Rotation paths and how fast each direction turns (degrees a step):
Each turn is a multiple of 5 degrees from 10 to 175, or 0.
Each row of a path follows its step; steps can be skipped.

step 0: [  8   1 -10  30   7   0  24   2   4  20  -8  -9  14  10 -25   8   1  13
   2 -18   6  -9 -26   3   0  15 -26 -25   6  -5  -6   1  -4 -14]
step 1: [  3  -9 -22   8   4 -22 -15  -6 -12  10 -11 -13  20  -8  26  -3  -4  18
 -26 -11   5   5  25 -11   5   2   1 -13  16 -19  -4  13 -11 -14]
step 2: [ 17  -1 -17  23  -4   7 -22 -11  -8 -22 -10  -3  11   9  -6   0 -25 -21
  13   3  -5  23  20  16   5   5  24  14 -11  -4   9 -14  -6  -2]
step 3: [  1   1  12 -16  25  -1   4 -17  19 -19  -5 -13  22  21  -6 -12  12  -3
   9  24   3  11   0  -5 -12  10 -11  -6 -34  17  10   2  -3  -9]
step 4: [-29  12  -4 -16  -7 -18  -7 -15  16   6  21 -13   6 -16   0   0   1 -10
  30   3  -6 -13   5   2  19 -22 -24 -23   5   1   1   4   3  -5]
step 5: [  8 -20   3   1 -17 -13  20 -22 -14  -6  23   9   4 -19  11  -3   9 -17
  -2 -26 -11   0  -3  14  -2  11   6  -9   8 -11  22   5  14  26]
step 6: [ 20 -13 -13  -6  21  -8  -2   4 -17   5   0  20 -28  -7  25 -11  18 -15
   7   9  -7   8   6   5  -5   9  -4  15 -15  11 -29  -3  -5  18]
step 7: [ -2   2 -14  -9 -24  25  11  15  20   7  16   2 -18   4   6  -2  -8  -7
   8  17  11 -13  -5   5  -3  20 -19  24  -6  -2   3 -13 -25 -18]
step 8: [ 11   1   4  18 -28 -10   6  25  19 -23  16  -5  -6  22  -1   1  21  17
 -23   0  -1   0  -1 -12   8 -11 -26 -16  13   0   4   0   3   5]
step 9: [-12  -2   6   6 -11   5 -17  19 -41  15   4  -2 -12  17   2 -10 -11 -18
 -17  -7 -14  11   4 -17   6  -8  10 -28   3   1   3  20  -4  -4]
step 10: [  0  13  13  12   6  -5   8   7 -11  20  -4   0  10   6 -11 -19 -21  -3
   1  19  26  22 -12   8  14  34  20   1  -1  -5  -6  -9   6  19]
Directions:
[  6  -7   0  -2  -3   1  -5  -6  -7   1   2  -2  -4  -3  -5   1  -1  -8
 -13   2  -3  10   1   6  -1  -4   6   0   3  11  -2  -3   3  -2] : 100
[ 9 -2  6  5 -3  2  7 -2  1  1  0 -4  9 -1 -4  2  7 10 -1  1 -5 11 -7  0
 -3  0 -5  4 -4 -2  3  0 -4 12] : 140
[ -5  -6  -3   3 -12  -5   1  -4   0  -4  -2  -4   5  -1   5  11   1  -2
  -1  -5   4  -1   2 -12   2  -2  -5   4  11   5   1   3   3   2] : 100
[  4  -3   2   0  -2  -1   0   1   9  -3   9   0  -5   1  -3   9  -4   3
  -2  -4  -8   3  11  -4  -1   2   6  -2  -4 -11  -1  -5  10   2] : 115
